Some points, one per row:
[ 28 -29 -45 -33  13  65 -47  37 -38  -1 -57  69 -59 -30  14  16]
[-11  -6  -5 -18  16  10 -33  15  10 -28 -28  24  -5   5   9   6]
[ 22 -16 -32 -27  11  44 -30  28 -29  -3 -42  46 -33  -7  13  18]
[ 21   0  -6  -8 -11  17  -7  -8  -4   3   4  12 -10   3   5   1]
[ 11   1   4   9 -34 -16  11   6  -2  -5  12 -21  -2   6  -7 -13]
[ 15 -22 -13 -42  20  48 -35  23  -9  -1 -28  47 -39 -26   9  28]
[ -4 -11   6  -5   1   4  -6   7  -7 -19 -22  -3   0 -12  -1   8]
[  1 -12  -8  19   8  -2  -4   2  12 -13   8 -21  11  -6  -9 -11]
[ 11 -22 -13  -2 -12  19  -1  13 -18  -5 -25  14 -27   2  10  -9]
[  1 -17   2  18 -18 -26  27  -1   1  -1   5 -29  -1  15  -5 -26]
[ 12  -4 -21 -10  12  28 -17   6 -21  11 -14  24 -12  -6   5   0]
[-33  33  23  21  -5 -60  34 -37  19   0  44 -44  45  12  -3 -19]
[  3  -6 -16  -4  10   3  -5  12  -7  -1 -25  -6 -25   4  10  -2]
[-15  25  19  23  10 -39  25  -3  12  -2  38 -22  40  17   8 -14]
[ 29 -21 -36 -11  15  69 -18  38 -19 -18 -37  46 -41 -32   1  26]
[ 28 -38 -28 -28  43  48 -36  21 -37   0 -49  55 -32 -53  22   9]
[ -8  -6  -2 -23  -1  17 -29  12  -8  11 -23  23  -5  -6  -2   3]
[ 27   1 -17 -22  16  11 -27  25  -2 -22 -22  11 -29 -38   0   5]
[  7   8  23  29 -18 -43  31 -16  18  32  29 -44  33  32  -4  -9]
[ 18  -8 -37 -15   6  48 -24  16 -24   3 -27  27 -46  -6  -1  10]
[  3 -24 -25  -3   4  23 -27  21 -16  -9 -42  33 -24 -15   6  15]
[  6  -1  14  11 -13 -27  15  -4   3  26  10 -20  22  21  -1   8]
[ 14  25 -14   5 -25  12  17   7   7 -12  -4  -2 -18 -12   0   9]
[ 14  -7 -19 -22  17  15 -34  22 -13 -16 -23  29 -22 -28  10   7]
[ -3   8   7  10  17 -13   2  10   9  -6  17  -2  20   5  10  -9]
[ 17  13  17  21 -15 -16  19 -21   6  15  25 -28  20  24  -8  -7]
[  0 -13 -15 -10  13  12  -8  11 -25 -11 -13  18 -10   1  11   2]
[-32  27  -7 -14   8  26  -8  -4   0 -19   5  14  -2  12 -11  22]
[ -2  15   9  29 -31 -33  36 -17  10   5  42 -33  30  12  -7  -7]
[-18   5   8  -7   8 -19  -5  -1  26 -26  -5   4  10  15   5   4]
[ 39 -59 -51 -51   4  80 -59  55 -58 -17 -90  77 -85 -34   8   5]
[  52  -41  -40  -62   13   82  -93   68  -43   -9 -100   85  -66  -50    7   42]
[  1  -7  24   9  -8 -11 -12 -35 -11   9  22 -25  16   2  15   8]
[-16  40  40  42 -12 -47  52 -45  43  12  73 -40  52  26   5 -18]
[ 19 -11  -7 -38   3  27 -42  19 -13   2 -50  44 -28 -24  10  17]
[ -8   9  -1  22  -7  -2  21   4  12 -16   6   8 -10   4  -5   0]
[ -2  16  17  -9 -10 -16  -8  -8  13   1  -5  -5  10   2   4 -10]
[-33  22  36  48 -21 -51  60 -35  17  10  70 -64  50  37 -12 -36]
[  6 -13  -8   2   4  14 -13   4 -11   1  -9  17  -9 -10   4   5]
[  0  -9 -31 -29  19  26 -43  11 -27  -6 -38  37 -27 -28   4   8]
[ -35    7   38   65  -58 -106   77  -36   36    0   53  -86   38   37  -14  -36]
[ 13 -38 -33 -14   6  47 -22  26 -36   0 -37  32 -36 -13 -12  -7]
[-37  46  56  33 -16 -80  48 -47  44  19  73 -68  66  38 -11 -19]
[ 31 -39 -37 -48  14  66 -61  44 -37   7 -80  57 -54 -26   9  20]
[ -6  30  22  31 -14 -35  57 -32  28  15  48 -48  25  34 -10  10]
[  5   4  -5  -3   2  22   0   3  -1 -16  -5  24   0  11   7   4]
[ 34 -27 -31 -33  25  39 -30  12 -35 -16 -22  32 -46 -29   3 -21]
[ 42 -42 -36 -48  18  97 -90  29 -52   4 -67  67 -59 -49  20  29]
[  7   4  11   7 -10   8  15  -4  -2   2   7 -12  -5  12  -3 -13]
[ 28 -42 -28 -50  18  81 -89  32 -54  -3 -62  65 -48 -49  27  32]
[-58  45  22  28 -18 -32  51 -48  32  -3  64 -57  49  39 -22  11]
[-21  -7  18  15   2 -14  44 -16  53  10  38 -29  27  10  -2  -4]
Then 24 other points, each followed by its number:
[ -6   0   4  17  -9  -9  -2   3  20  -7  -8   5   0  -1 -17  17] 0
[-10  15  53  23   0 -40  19 -46  15  25  57 -61  50  10  10 -15] 1
[-16  24  26  38 -16 -56  40 -28  30  -4  57 -40  51  34  -5 -17] 2
[-21  23  25  29 -15 -33  21 -21  11   2  46 -32  26  11   8  -6] 3
[ 42 -29 -39 -53   6  96 -69  32 -41 -18 -64  79 -62 -29   9  15] 4
[ -3   7  23  12  -3 -22  10 -17   9   6  35 -15  26  13  -5  -5] 5
[ -1 -15  -5  -5  -3   7 -12  15   2  -5 -19  17 -10  -1 -10  16] 6
[ 16  14 -15   3 -29  22   8  11   5 -13 -14   1 -10 -11  -4   6] 7
[-35  29  -5   0   2  16   7 -15  12 -11  19  -1   8  13 -24  22] 8
[  8  -2   2 -14   9   1 -11  15  -8  14 -16   1  -3  -1  12   7] 9
[  3   5   2  27   9 -12  12  -9   8  -9  17 -14  12   6   9   8] 10
[  1   4   1   8   5 -13   4 -12   4  -1  12  -4  14 -10   8 -13] 11
[ 42 -36 -44 -28  17  79 -59  51 -34 -20 -73  95 -69 -26   6  36] 12
[ -2 -51 -33 -48  33  58 -58  16 -33 -26 -52  70 -43 -41   7  19] 13
[ -9   5  12 -11  -6 -10 -19  -3  10   6  -2  -1   7  11  -5   0] 14
[  6 -20   3 -27  15  31 -23   0   1   5  -9  31 -12 -14  -3  27] 15
[ -3  10  20  32  29 -79  30 -17  32  28  63 -63  67  31 -28 -14] 16
[ -6  -1   0   9  12 -12  -4  13   5  -1  16  10  19   6   5  -4] 17
[  5 -21  -4 -14   8  21  -7  16  -7  -2 -14  13 -11  -6   3 -22] 18
[ 12   1  19  -4  -3   1 -11   4  -1   7  20  -8   8  11  12 -19] 19
[-15   8  39  16  -9 -29  -4  -3  22  14  16 -28   8   2  13   0] 20
[-53  42  17  18  -4 -23  28 -32  25  -2  45 -30  27  34 -24  12] 21
[ 34 -18 -22 -33  -3  47 -56  47 -20  -9 -54  54 -28 -30  11  30] 22
[ 21   0 -21  -9  -4  25  -3   9 -30 -11  -9  10 -20  15  -7  -3] 23
Which two of these numbered points are nearest to each point below, ignoring the direction in which the first points spread most? Their numbers follow each, nearest first.
[-13  28  21  20  16 -36  25   1  17  -3  34 -21  36  36   9 -18] > 17 2
[  9 -12 -19 -18  31  34 -34  32 -17 -16 -34  44 -21  -4  12  -3] > 17 2
[-11   6   0  23 -10 -14  30  -2  20  -5   4 -20  -4  -8  -7  23] > 0 6
[ -19   16   39   50    8 -109   50  -36   32   35   83  -82   79   44  -23  -22] > 16 9
[ 11 -17 -13 -13   2   7 -21  13  -6   5 -32  22  -9 -11   0  19] > 6 9
[  7  -4   6 -13  -1   7 -13   0  -7   6   9  13   8   4   2  -1] > 5 2
[  1  21  13  18  -1 -40  16 -18  37 -14  29 -36  19 -16  -7 -22] > 11 2
[ 48 -58 -39 -56  28  98 -71  52 -48  -6 -84  80 -74 -43   8   1] > 18 19
[-10   6   0 -23  -1   5 -19   7  -2   3 -14  14  -2  -2  -2  -2] > 14 9
[-10  -7   9   2   2  -1  16  -1  -4   1   6 -16   7   2   5 -16] > 18 11
[  8 -41 -14 -47  15  45 -35  13 -13  -8 -20  46 -37 -18  10  25] > 15 5
[ -2 -26 -16  -4  -8   0   0  22 -16 -11 -28   0 -22  -1  -9   0] > 6 18
[ 11   2 -14  23   2   2   5   9   5 -15  -7   5  -5  -7   5   9] > 10 12
[-33  -4  28   8   4 -37  25 -29  18 -26  31 -22  31   5   0  -8] > 13 11
[-28  50  55  40 -28 -36  70 -55  38  -2  67 -49  61  23  -4 -14] > 4 3
[-11   5  15   3   1 -10  13 -15  20  13  33 -10  25   4  -3  15] > 15 5
[-25  23 -22 -10  10  43 -14   4  -6 -16 -11  30 -13   4 -19  39] > 8 21
[  0  -7 -29 -45  27  67 -48  29 -31 -23 -59  64 -51 -33  12  20] > 21 8
[ 11  17 -19   7 -33  -3   7   7   3  -1 -12  -3 -15  -3  -5   6] > 7 22
[-22  12  18 -15  -3 -14 -10  -5   9   6  -3  -3  15   4  -3  -1] > 14 9
[  0 -33 -20  -6 -14  10  -4  35 -23  -9 -36   9 -31 -15  -2   2] > 6 18
[  4  32   3  18 -40 -14  27  -4  18  -4  16 -26  17  -3 -17   0] > 7 22
[ 38 -24 -31 -11  10  44 -34  41 -20 -15 -48  62 -50 -17   8  24] > 12 2
[-19  16  19 -10  -1 -13  -2 -12   4  15   2  -7   5  10  -5  -5] > 14 9
[-27   0  39  33 -12 -59  34 -33  28   8  61 -50  53  31 -11 -15] > 5 2
[-38  27 -11   2   5  20  -1 -17  14  -5  11   7   8  17 -26  21] > 8 21
[  7  22 -17  -3 -26  11   7   9   4  -2 -13   1  -9 -10   1  12] > 7 22
[ -6 -25 -13  -2 -25  -3  12  14 -11  -3 -19   1 -20 -10  -8  -5] > 6 18
[ 11  16 -15   1 -29   8   5  14   7  -9 -11   1 -12  -6  -2  10] > 7 22
[ 17  -9  17   5 -18 -11 -21  13   5   0   0  -5   9   2   4  13] > 22 20
[  2 -29 -17  10   4  14 -21  13 -15 -10 -18   8 -20  -7  13  15] > 10 3
[ 32 -29 -49 -47  36  64 -75  46 -32 -20 -74  77 -58 -53   3  50] > 0 6
[ -8  24  36  20 -15 -40  22 -37  19  12  64 -32  49  24  -2 -16] > 5 19
[  2   1  -9  10  -8   7  20  -2  -8  -4   5  -4 -19  12 -10 -10] > 23 4
[ -3   7   8   4   4  -8  10  -2  -2  11  -6 -14  11  25  13  -2] > 9 2
[ -4  15  19  31  19 -74  17 -11  39  24  48 -51  57  18 -20 -11] > 16 17
[ 32   6 -40 -28 -17  56 -28  37 -10 -12 -46  47 -42 -34   2  19] > 7 22
[ -2 -28 -14 -38  17  37 -45  -1 -24 -30 -40  55 -34 -37   7  10] > 13 11
[ 11 -57 -33 -72  35  82 -89  30 -50 -35 -82 100 -62 -60   7  30] > 13 15
[  1  -1  23  22 -12 -20  10 -24   9   4  31 -21  22   6  -8 -17] > 5 11
[-37   3  30  20  11 -42  20 -39  15 -19  38 -24  34  -2  -2 -11] > 13 11
[-15  25  43  29 -19 -63  39 -35  29  12  66 -56  60  26  -1 -20] > 5 19
[ 23  -1 -32 -23   3  53 -34  34 -23  -9 -44  47 -37 -27   8  12] > 7 2
[  5 -47 -42 -63  23  80 -51  28 -33   1 -60  76 -64 -18  22 -10] > 18 4
[ 34 -40 -44 -51  19  73 -65  54 -33 -21 -91  91 -65 -44 -13  48] > 0 6
[ -3 -12  20  13  -2 -24  10  -8  -3   4  32 -25  23   2  -3 -14] > 5 11
[ 28 -14 -23 -30  -8  47 -26  15 -23  -4 -25  44 -24 -14   2  16] > 4 2
[ 27 -32 -42 -43  40  17 -64  40 -23   5 -41  43  -3 -21 -16  16] > 16 17
[  50  -32  -61  -63   31  108  -74   63  -45   -8 -102  108  -95  -40   14   49] > 12 6
[ 11 -21 -34 -39  27  53 -30  42 -21 -21 -58  54 -46 -24   9  22] > 6 2
[ -6   4  -1   9  -8   3 -10   7   6  -6   0   0  -4   9  10  14] > 3 6
[ -2  -7   0  -6  -8  -8  20 -10   1   3  20 -15   7  14 -10 -21] > 18 23
[ 28 -17  -4 -16  -2  12 -36  33  -8  -5 -31  12 -12 -14   0  20] > 22 6
[-44  11  46  24   4 -56  35 -49  27 -19  56 -41  52   9   4 -15] > 13 11
[ 25 -18 -33 -22  11  55 -58  28 -23 -18 -43  62 -37 -21   5  14] > 2 5
[-3 11 -6 10 -3 -6  6 -7 12 -4 16 -5  9  7 -4 -1] > 2 11
[-23  36  39  10 -15 -48  27 -29  29  15  33 -40  42  19  -9 -15] > 14 9
[-13   8  -4  22  -9  -2  33 -10  19  -7  10 -18  -3   8  -4 -10] > 7 18
[ -1  -5   4  -1   2  -9  -5   6  14   3  -4  22  -5  -9 -17  22] > 0 6
[-38   7  34  19  -8 -48  54 -37  42  33  57 -43  37  40   9 -39] > 18 9
[ 22 -12 -16   7   5  23  -6  14  -5  -7 -17  31 -15  -1   9  30] > 12 10
[-21  -3 -11 -17  12   8  -6   4  -4  -3   5  14   5   1 -14   1] > 13 17
[ 18   0 -20 -15  -3  42 -27  19 -28  -3 -36  27 -18 -20   0  10] > 3 2
[-17  26  31  20 -21  -4  26 -44  10   4  42 -22  15  17   5  -7] > 4 3
[ -4  -2  -2 -28   7  21 -31  16 -11   0 -25  29 -10 -17 -10   8] > 14 5
[ -7  25  36  21 -13 -42  29 -32  17  13  61 -38  49  28  -2 -19] > 5 19
[  0  -2  -9   2   1 -10   9  10 -10  14 -17  -7   1  10  11   0] > 9 6
[-17  32 -24  -4   9  42 -22  -4  -6 -15  -9  26 -15  14 -20  25] > 8 21
[ -4  -1  15  22  -4 -22  48  -8  10  -4  30 -36  11  18   0 -19] > 18 10
[-23  36  38  36 -11 -77  62 -36  36  18  60 -86  59  37   5 -26] > 9 11
[  4 -38  -8 -15   7  25 -15  22 -21 -11 -24  39 -25  -6   9  -5] > 18 2
